[161 117  89  92 161  86 123  93 166 162  95 165 127 164 111 173  91  94
 161 162 161 160 100  93 170] : Q418
[ 95 167 168 116 163 152 166 154 150 121 164 113  94 139 149 132 148 156
 160 158 128 127 103 164 105] : Q248
[165 101 115 121 124 162  84 166  93 104  92 108 164 101 106 100 158 146
  91 101  93 110 167  92 104] : Q38
after: [123]	[93]
after: [115]	[121]
after: [111]	[173]
q: [165 101 115 121 124 162  84 166  93 104  92 108 164 101 106 100 158 146
  91 101  93 110 167  92 104]	Q38
after: [103]	[164]
after: [163]	[152]
after: [117]	[89]

[113 131 131 136 123]  Q520
[125 128 120 133  87]  Q661
[122 127 135 135 121]  Q332
[149 131 130 120 123]  Q205
[144 123 138 129 148]  Q618
[158 138 120 134 138]  Q64
[148 127 135 119 103]  Q764
[124 133 123 122 108]  Q473
[148 127 124 119 124]  Q194
[119 132 134 133  97]  Q308
after: [158]	[138]
q: [125 128 120 133  87]	Q661
after: [132]	[134]
q: [144 123 138 129 148]	Q618
q: [158 138 120 134 138]	Q64
after: [136]	[123]
q: [149 131 130 120 123]	Q205

[108  94  99 121 134] = Q100
[111 133  98 123 120] = Q303
[121 100 106 124 126] = Q48
[132 104 133 121 107] = Q222
[121 105 106 124 117] = Q705
q: [108  94  99 121 134]	Q100
after: [132]	[104]
after: [108]	[94]
after: [99]	[121]
q: [132 104 133 121 107]	Q222
after: [104]	[133]
after: [100]	[106]

[145 146 136 144 140 138 141 150]  Q243
[149 142 153 142 145 149 144 141]  Q180
[144 141 145 142 148 151 142 143]  Q769
[142 139 165 146 151 162 147 137]  Q359
[144 147 135 143 140 135 144 146]  Q838
[141 142 164 146 151 163 148 139]  Q272
[145 141 162 142 150 159 148 138]  Q635
[144 144 137 145 148 133 140 159]  Q338
[143 147 139 147 142 140 140 150]  Q179
[144 141 147 142 148 151 142 146]  Q70
q: [149 142 153 142 145 149 144 141]	Q180
q: [141 142 164 146 151 163 148 139]	Q272
after: [136]	[144]
q: [144 147 135 143 140 135 144 146]	Q838
after: [163]	[148]
after: [133]	[140]
q: [145 141 162 142 150 159 148 138]	Q635

[133 171 136 150 111  89 139 128 157] : Q895
[159 136 165 120 154 139 102 110 147] : Q929
[169 112  94 168 126 149 136 140 136] : Q231
[106 171 121  90 140 128 163 103  83] : Q739
[151 168 106 150  93 130 164  87  89] : Q563
[113  88 154 134 162 123 170 138 114] : Q196
[147 141 147  84  87 141 156  93  96] : Q60
[133 121 127 120 141 138 167 124 104] : Q309
[ 94 141 160  93 105 146 164 153 130] : Q443
after: [123]	[170]
after: [153]	[130]
after: [167]	[124]
after: [111]	[89]
after: [124]	[104]

[153  97 158 109 155 159]  Q949
[107 104 110 157 166 167]  Q126
[103 153 136 144  94 104]  Q712
[117 140 116 102 154 156]  Q944
after: [155]	[159]
after: [94]	[104]
after: [102]	[154]
after: [116]	[102]
after: [157]	[166]
after: [109]	[155]
q: [107 104 110 157 166 167]	Q126

[124 145 141 140 135 121 142 141 140 123 127 146 141 142 124 115 140 133
 127 128 140 137 129  92 143 147 102] : Q454
[124 145 141 140 135 121 142 141 140 123 127 146 141 142 124 115 140 142
 127 128 140 137 129 119 146 123 139] : Q456
[ 96 133 135 154 149 120 144 122 153 103 102 148 143 145 126 117 111 155
 136 150 117 114 156  92 143 147 102] : Q479
after: [111]	[155]
q: [ 96 133 135 154 149 120 144 122 153 103 102 148 143 145 126 117 111 155
 136 150 117 114 156  92 143 147 102]	Q479
after: [153]	[103]

